In the rows, 128 means zero.
One turn sends every row of this set to another row. A few are shown first. Where does it send the rows asked after them?
kase: [118 128 131 109 125 135 149 177 111 105 133 114 124 143 106 115 116 129
  97 105  98 146 129]
vug: [150 125 134 158 136 178 139 129 131 135 117 142 130  92 119 114 131 124
 183 126 123 131 113]
Derod: [135 155 152 161 126 130 108 141 113 122 115 124 111 162 141 133 102  97
 139 156 159 129 111]
bupak: [125 146 106 138 119 130 141 110 116 120 121 101 132 178 115 119 123  94
 108 153  87 141 143]
sof: [140 121 115 130 126 177 152 129 129 134 139 151 115 104 164 138 141 130
 172 128 142 119 100]
dev: [149 112 116 138 133 160 128 106 141 129 147 149 103 129 124 128 160 130
 174 122 119  96  96]
rez: [114 134 122 134 131 149 149 124  98 109 132  91 128 155 103 144 141 126
 175 167 120 117  98]
lib: [145 128 131 152 161 167 155 117 110 124 107 138 129  96 138 128 152 130
 158 120 131 132  95]
maket: [115 134 132 141 119 144  90 145 133 111 111 106 108 166 152 141 112 142
 133 162 136 126 105]
difi: [164 108 105 120 105 123 168 111 137 131 135 146 129 138 111 110 126 108
 122 112 116 109 165]
teb: [159 104 124 133 101 128 133 110 132 126 137 119 141 126 117 170 137 118
 171 137 159  90 131]
Nomaz: [153 126 106 129 113 162 149 107 151 129 131 151 161 142 114 171 134  82
  97 121 131 120 135]
bif: [131 133 125 140 122 139 111 111 151 108 122 120 165 111 115 158 130 100
 110  73 134 111 121]
Bab: [150 135 103 109 129 139 110 128 129 143 135 102 124 114 125 184 109 118
 156 145 161 119 118]
Genu: [125 145 126 114 133 120 181 155 101 106 110 122 155 138 100 115 112 118
 105 138 112 127 136]
repe: [127 128 121 133 102 160 116 113 146 108 133 128 176 138 130 160 143  94
  95 105 133 142 142]
zirad: [101 135 121 136 126 123 132 128 153 138 143 115 128 161 144 142 140 107
  97 135 103 148 167]
puso: [114 137 140 108 123 140 164 159  90 113 134 135 139 153 104  99 114 139
 110 121 136 126 110]
feni: [151 134  93 147 131 142 141 103 155 105 114 124 165 124 127 158 154  99
  99 113 133 102 127]
gazol: [151 129 109 121 131 148 146 142 169 134 146 136 110 115 123 111 130 112
 133 104 136 133 174]
lese: [141 137 103 106 124 134 161 138 147 131 128 151 107 116 116 142 130 146
 151 101 120 117 170]
gaso: [112 138 136  94 123 134 155 147 103 102 124 140 130 172 111 107 138 124
  99 102 137 124 111]
Seru: [ 87 121 114 120 156 158 148 135 109 136 152 105 113 139 111 122 127 135
 127 167 129 125 104]
fepa: [144 123 119 141 126 183 147 127 137 116 117 147 105 102 127 111 155 129
 172 108 117 123 117]
fazo: [138 144 150 145 132 140  96 139 118 133  94 147 129 168 149 137 121 110
 126 170 132 137 113]
poga: [ 93 151 129 104 132 145 141 134  97 146 139 103 123 141 114 146 143 145
 143 154 144 150  98]
vap: [121 138 143  97 123 134 141 169 130 111 129 157 136 160  99 100 117 114
 115 104 113 115 110]
talod: [138 120 121 119 106 156 108 107 149 125 110 122 177 123 117 150 153 112
 111  88 122 137 135]
gopat: [ 98 153  96 126 127 153 121 129 146 139 136 121 149 158 120 116 128 122
 103 143 113 165 152]
bulok: [177 118 134 141 151 162 149 122 133 132 115 137 111 120 125 134 166 135
 154 147 106 107 101]
vedav: [128 141 140 149 131  98  91 131 113 115 116  90 126 146 136 130 124 127
 152 156 116 113 115]
Naf: [114 150 116 114 123 105 164 149 116  95 148 141 156 138 100 110 121 106
 116 122 110 109 106]
zenon: [150 146 144 155 109 129  87 137 118 138 103 105 110 146 148 141 107 111
 141 148 147 128 109]
rana: [139 137 140 123 123 138 122 124 132 143 131 112  94 108 120 169 129 129
 151 126 181 107 139]
puz: [142 147 156 142 117 111  94 134 115 129 125 136 127 154 116 144 112 117
 135 175 106 109 109]
kevaz: [132 130 109 139 103 160 126 121 126 130 129 141 153  99 129 169 122 101
  95  94 128 124 157]

Naf -> puz
teb -> difi
puso -> zenon
Now find these:
bif -> vap
rana -> gazol
sof -> kevaz
talod -> gaso
dev -> Nomaz
Bab -> lese

